In the data rows, 128 means zero.
Some points, one per row:
[146 143 168 135 144 116 123 116 141 105 146 136 136 132 107 110  90 130
 131 114 116 115 146 125]
[ 99  73 128 149 184  90 136  64 161  99 149 116  70 151 139  93 108 134
 158 160  22 141 127 102]
[ 72 153 141 100 177  87 182 119 137 160 149 128 142 180 120  32  63 185
 123  94 143 186 125 106]
[123 250  63  46  89 240  89 210 141 111  53 226 238   9 128 255 204  56
  45 146 255 111  74 101]
[116  91  74 140 106 109 120 148 117 148 128 102 106 114 140 131 143 129
 118 134 109 119 150 128]
[141 160 202 147 155 112 125 101 129 111 169 120 121 165  90  79  87 149
 145 124  86 121 127 125]
[183 117 130 135 108 153 105 170 120 122 109 150 131  83 120 149 120 105
 113 108 180 102 147 128]
[195 121  63 123 133 131 108 199 105 168  97 161 134  57 163 194 205  88
  64 109 253 132 109 124]
[158 156 164 150 106 135 115 127 138 122 159 129 135 127  86 115  90 124
 131 119 114 105 160 136]
[105  45 156 112 132 139 134  65 172  92  69 129  92  94 136 118 102 137
 224 135  60 114  53 110]
[108  89 116 127  97 120 125 124 127 132  97 103 117 118 136 131 130 142
 164 129 119 115 109 142]
[121 114 104 139 118 113 133 139 125 143 133 119 115 147 134 111 125 136
 121 128 126 136 141 122]
[126 102  95 140 103 137 130 122 134 132 138 116 107 107 123 140 141 130
 132 149  91 141 126 117]
[234 155 255 162 130 216 104 129 122 109 153 157 193 122  24  65 114 139
 145  94 138 108 100 103]
[159 141 101 132 113 108 127 165  96 160 140 108 116 116 130 144 151 126
 102 117 171 120 152 150]
[ 80 255  10  42  33 200  75 231  83 145  49 157 194  63  95 235 180  78
  33 148 243  86  95 124]
[159 117  82 136 109 125 112 179 110 161 125 128 121  91 138 150 159 113
  97 121 176 113 140 129]
[111 134 102 137 119  90 131 135 113 149 153  92 107 148 133 113 117 142
 122 138  98 125 161 139]
[ 88 193 184  96 214  55 174  65 132 115 159 123 140 176 127  37  57 168
 146 119 102 170 129 142]
[113  66 189 119 127 127 162  70 137 118 138 129 126 157 153 140 163 136
 180 147 107 152  70 139]
[147 134 140 149 115 138 127 126 131 137 147 123 119 147  83  85 115 144
 131 125 112 136 136 126]
[106 150 115 127 132  81 140 134 116 153 161 100 115 142 126  94 105 160
 114 126 117 139 157 139]
[156 131 149 119 174 121 162 115 153 119 150 177  99 134 153 166 171 113
  86 144 188 175 109 129]
[127 104 111 122 147 119 152 113 131 120 131 138 109 154 137 146 136 108
 134 142 113 154 115 117]
[146 128 118 138 120 127 135 143 139 139 154 137 114 137 135 154 149 126
  91 143 146 141 144 129]
[104 120 109 139 129  90 129 123 122 139 152  94 101 155 136 106 115 138
 129 139  82 123 153 132]
[113 134 104 140 120  92 130 135 114 146 151  97 110 150 130 119 118 145
 117 136 101 121 164 138]
[ 41 139 181  99 112 166 139 166  66 153 116 114 187 187 150 134 156 127
 150 113 203 109 111 161]
[113 129 111 136 119  90 133 125 119 146 148  96 109 155 133 119 121 138
 128 133 101 126 158 141]
[131 180  50  92  83 156 110 205  88 155  91 137 176  91 127 200 188  96
  61 135 224 121 120 132]
[126 185 188 127 178  90 150 102 132 117 169 132 105 157  85  56  70 163
 127 116 109 144 128 130]
[120 103 120 132 130  99 141 115 129 130 133 110 114 159 135 132 132 129
 140 132 105 130 137 142]
[130 116 111 140 102 118 132 139 116 147 141 110 119 143 131 135 145 135
 122 139 121 130 144 138]
[ 92  87 142  97 112 166 114  79 173  66  32 131  89  45 148 149  92 128
 223 150  66  95  19 109]
[ 79 127 166 147 102 155 116 145 112 141 157 110 143 153 160 132 133 150
 125 126 120 109 146 134]
[121 111  96 141 101 109 131 142 117 156 137 105 106 145 130 125 134 140
 124 131 119 131 145 138]
[105 143 195 172 103 172  82 143 136 133 167 135 176 114 126 131 134 155
 119 136  90  82 113  96]
[185  91  96 121 116 160 137 191  87 167  97 137 126 106 129 132 171 109
 112  92 227 148 107 121]
[154 116  73 135 109 126 115 170 113 157 123 131 120  90 143 159 166 113
  88 126 175 123 138 126]
[171 111 155 115 173 138 114 134 138 123 122 162 162  98 127 142 167 109
 131 111 169 125  81 115]
[ 93  72 212 107 151 163 167  82 142  99 128 134 166 167 175 133 162 145
 173 148 122 162  82 139]
[ 88 106 135 139  96 133 111 127 125 135 122  97 106 128 148 131 124 144
 157 131  99  98 134 146]
Here are 24 more points, each followed by its number:
[127 120  99 142 107 102 128 137 119 149 149 104 100 146 131 129 136 136
 114 138 104 122 158 136] 0
[133 146 120 144 107 112 122 133 123 139 153 111 121 141 123 124 118 134
 118 136 109 120 161 142] 1
[130 146 133 145 110 116 119 131 127 137 154 109 128 142 116 125 112 135
 125 132 111 115 162 141] 2
[134 124 117 134 121 114 128 133 132 138 142 123 116 133 133 134 143 131
 112 136 125 128 142 133] 3
[114 103 137 119 167  94 154  79 145 113 112 126 118 176 146 106 126 132
 166 135  98 161 113 142] 4
[112  98 121 117 159  92 146  88 135 120 134 113 103 160 143 138 135 113
 153 135  86 135 123 139] 5
[119 103 114 132 128  99 140 121 122 136 132 107 112 162 134 136 133 128
 135 132 110 128 143 140] 6
[105  74 166 113 119 148 132  81 152 100  94 127 125 101 152 137 132 144
 194 152  89 125  58 125] 7
[137 130 125 140 112 131 127 132 147 133 151 136 125 134 132 153 145 126
 105 142 128 131 146 131] 8
[ 81  85 141 106 189 114 186 105 151 121 101 152 148 203 173  45  78 136
 162 106 145 206  77  86] 9
[153 130 112 139  97 127 116 151 121 143 138 118 120 112 113 129 121 125
 117 124 136 113 160 139] 10
[113 154 132 133 144  86 141 112 118 131 149 104 114 166 133 110 105 143
 126 133 101 136 156 147] 11
[104 109  94 147 111 100 123 125 122 141 152  93  96 143 130 112 122 140
 124 145  72 120 162 131] 12
[ 99 106 105 138 130  86 128 116 125 139 151  95  96 151 139 104 115 141
 131 137  75 124 151 128] 13
[171 126 126 129 148 120 124 152 117 138 137 147 116 103 138 144 138 109
  98 108 184 130 130 128] 14
[249 147 255 160 129 255 113  56 158  62 146 182 155 171   0   0  38 137
 209  76  67 127  78  84] 15
[122  88  90 152 112 110 119 103 149 127 138  94  72 110 126 130 125 131
 145 143  52 121 153 125] 16
[ 87   0 116  95 171 156 181 124 162 126  59 181 158 234 182  23  92 123
 173  99 148 221  19  26] 17
[118 119  96 139 115  97 129 134 118 148 147  98 105 148 133 129 129 136
 117 136 101 121 159 139] 18
[116 160 118 112 110 172 132 146 138 132 138 159 153 105 138 171 169 110
  98 142 171 139 130 127] 19
[115 140 116 135 129  94 135 127 118 136 151 101 111 153 131 114 117 137
 122 135 107 127 156 139] 20
[145 154 193 123 163 145 129  88 181  88 146 177 165 154 129 157 120 112
 128 139 125 134 132 133] 21
[149 116  78 156 106 146 108  97 179 110 120 140  76  42 113 154 151 126
 122 159  54 127 122  93] 22
[129 253   5  36  63 205  56 225  81 125  13 182 242   0 138 255 196  40
  40 129 255  80  83 130] 23
Which of these numbered points is nearest to each point below, looking only along the 5 directions in which the first points spread most? Its number follows each.
[123  79  74 152 122 107 121 112 151 126 135 106  69  89 132 118 133 125
 137 150  58 126 139 104] > 16
[110  99 122 141  99 113 125 124 122 140 116 100 116 150 124 118 118 147
 154 127 103 107 144 146] > 12
[ 64 206 108  93  75 212  99 177 135 126 106 168 163 101 131 192 149 115
  84 141 201  98 126 118] > 19
[ 75  78 195 108 118 166 101  77 163  74  70 125 109 104 173 147 103 131
 210 142  69  82  49 123] > 7
[177 181 174 144  89 134 117 107 136 108 155 123 139 114  55 103  70 129
 157 114 107 102 167 156] > 2
[148 142 173 153 141 130 114 116 132 110 148 126 143 156 105 107 104 140
 127 133  93 111 140 125] > 2
[ 88 255  16  10  66 255  42 240 114  91   0 226 255   0 114 255 199  24
  25 146 255  77  60  92] > 23
[162 142 113 144 101 122 120 153 109 148 145 112 112 115 105 124 121 130
 111 115 142 113 165 141] > 10
[129 114 108 138 115 113 125 130 130 141 138 121 104 133 139 139 144 133
 114 135 117 132 143 131] > 3
[135 176  35  99  73 148  80 201  89 150  77 126 176  54 137 210 168  86
  77 125 197  92 128 140] > 19
[120 138 118 134 126  92 134 122 116 140 146 103 107 159 136 116 118 138
 126 133 106 128 156 140] > 20
[158 136 140 150  83 146  92 138 125 122 130 121 156 102 112 137 102 114
 134 119 113  84 157 138] > 10
[ 28 181 255 120 147 255 118 101 159  67 147 175 237 185 190 147  87 143
 172 118 156 109 126 148] > 21
[127 107  95 136  98 119 135 138 119 148 138 112 104 134 130 134 139 130
 127 139 114 133 135 129] > 3
[107 150 143 128 164  79 149  94 129 119 145 112 118 180 137 102 104 146
 132 134  89 135 151 149] > 11
[125 114 110 126 121  99 135 115 122 138 136 108 104 156 135 131 139 130
 139 141 102 130 137 146] > 6
[193 175 255 184 117 236  76  72 167  50 181 182 215 158  11  71  48 154
 165 111  33  66 110  99] > 15
[178 164 255 161 156 188 102  81 168  60 170 177 181 156  56  81  75 141
 148 118  76  97 112  92] > 15
[104 113 106 141 124  96 131 119 124 138 149  99 101 153 131 114 117 138
 130 141  77 123 158 133] > 13
[156 156 155 141  92 164 110 149 136 127 140 141 150 110 106 147 115 122
 114 126 162 108 161 147] > 10
[141  32 166 152 150 141 123   0 237  51  86 126  46  50 123 125 109 141
 253 163   0 143  59 112] > 7
[123 112 114 133 139  94 133 107 128 136 135 104 112 161 139 130 131 130
 138 138 111 138 137 140] > 6
[138 144  88 146  99 176 103 108 183 109 118 156  91  43 111 169 150 126
 112 157  82 124 116  89] > 22
[150 132 129 149  97 141 123 140 122 143 146 121 114 141  87  95 120 141
 126 121 115 126 146 127] > 2
[137 121  70 139  93 135 116 159 122 155 131 129 116  89 126 153 163 126
  93 138 144 126 141 121] > 10
[140  86  96 153 121 122 121  79 174 111 132 113  63  84 121 132 128 124
 155 150  27 125 131 107] > 16
[ 81  83 100 134 153  89 144 119 137 133 139 109 109 162 150  85 100 149
 136 140  72 140 137 104] > 13
[114 119 106 137 121  90 132 124 119 148 149  95 106 154 134 125 125 136
 127 132  99 126 155 142] > 18
[ 94 126 150 140 103 145 125 150 112 143 155 110 144 151 150 133 143 146
 117 128 128 114 149 134] > 1
[121 124  94 146  93 139 114 137 132 139 139 113 102  88 121 135 145 134
 124 145  86 120 131 111] > 10
[122  96 119 129 114 105 133 117 127 140 134 107 105 147 132 134 141 134
 143 134 104 124 135 140] > 6
[111  88 113 121 107 120 154 123 126 139 105 122 120 159 134 104 129 137
 165 124 126 146 101 129] > 5
[111 161 141 128 153  76 146 113 119 137 158 101 109 158 127  92 100 152
 132 129 117 142 143 143] > 11
[188 156 210 137 168 132 122 112 122  87 150 151 136 128  86  90  93 126
 137 104 124 106 115 118] > 21
[124 121 104 144 109 105 125 138 119 145 149 103 110 144 128 128 130 135
 115 137  99 115 158 134] > 0
[117 102 118 123 147  91 149  93 139 120 134 113 102 159 144 133 136 115
 150 140  92 137 130 137] > 5
[114 130  97 140 113  96 126 138 115 146 148  94 109 144 132 120 122 140
 121 137 100 120 165 143] > 18
[109 112 129 142  92 140 134 136 124 147 157 113 126 131 150 137 156 150
 118 149 117 135 135 132] > 3
[144  64 133  93 150 163 188 140 132 150  22 176 140 198 162  73 119 115
 167  67 231 193  47  94] > 17
[150 214 240 124 171 123 153  85 148  84 157 164 135 177  90 103  74 135
 136 122 154 147 134 150] > 21
[132  95  71 151 107 131 113 118 154 126 126 123  86  67 122 140 147 128
 121 148  82 129 133 102] > 22
[255 202 255 130  59 242  82 115  92  39  30 142 255  73  13 127  37  76
 232  18 214  23 153 212] > 15
[ 92  87 106 138 160  88 134  94 142 121 140  98  88 147 143  98 114 137
 152 153  46 132 132 122] > 13
[185 163 136 140 142 132 125 174  94 169 134 141  53  69  82 127 136 125
  85  68 255 138 145 154] > 14
[151 135 213 141 197 118 113  94 135  92 151 139 141 142 112  73  95 138
 158 124  89 118  96 113] > 21
[155 147  82 114 105 151  88 177 120 130  99 143 166  59 150 194 154  81
  96 126 185  99 129 127] > 19
[112 107 116 131 135 103 150 122 129 133 129 125 116 162 147 110 126 130
 135 125 124 154 128 123] > 6
[156 210  41  76 112 197  61 227 106 107  44 188 247   0 157 255 190  36
  38 121 255  79 102 116] > 23
[101 117 178 110 189 109 180  71 161 117 111 160 154 208 126  38  80 159
 157  94 137 194  96 111] > 9
[176 210  76  86  89 194  45 232  80 105  33 168 255   8 165 255 169  38
  63  99 255  56 113 131] > 23
[173 104 160 201  89 243  95   0 255  19  88 195  44   0 110 123 101 186
 222 201   0 160   0  15] > 7
[116  92 122 126 172 104 135 106 148 111 113 142 117 132 154 122 137 124
 134 138 100 135 116 120] > 5
[111 121 118 131 155  85 144 101 131 125 146 104 113 165 138 120 119 135
 132 142  84 131 145 141] > 13
[128 103  93 137 100 120 129 134 122 145 134 109 103 129 127 133 135 132
 129 142 106 130 136 130] > 0
[108 127 108 135 129  81 133 130 116 151 154  93 104 150 137 109 119 148
 124 134 104 129 151 139] > 20
[245 205 225 128 157 168 122 136  91 119 150 150 133 106  34  94 113 130
 124  78 203 117 122 151] > 21
[ 89 181 160 110 193  68 163  95 127 132 162 123 147 161 116  60  73 183
 115 117 121 169 152 142] > 11
[102 208  65  87  70 190  87 190 118 132  81 153 173  71 125 200 151 103
  77 142 206  92 129 133] > 19
[120 131 103 141 110  94 129 136 116 151 150  97 105 149 131 125 129 141
 114 135 107 121 159 144] > 18
[127 113  92 137  95 121 130 147 117 148 141 109 113 131 129 135 141 133
 119 139 118 126 147 129] > 0
[255 172 183 129 166 153 119 177  89 153 139 178  70  61  66 131 143 104
  89  53 255 125 110 134] > 14
[124  95 160 127 167 103 158  84 137 116 113 131 110 195 143 111 133 138
 167 139 101 149 104 145] > 4
[125 106 105 129 124 110 135 123 126 137 141 106 112 144 135 137 141 124
 131 138 103 131 140 131] > 6
[108 167 127 127 140  87 153 113 124 145 157 110 129 147 110  79  90 165
 119 122 120 151 161 143] > 11
[121 108 114 133 142  96 131 122 135 118 131 116 124 137 143 127 122 131
 125 131 112 128 148 129] > 6
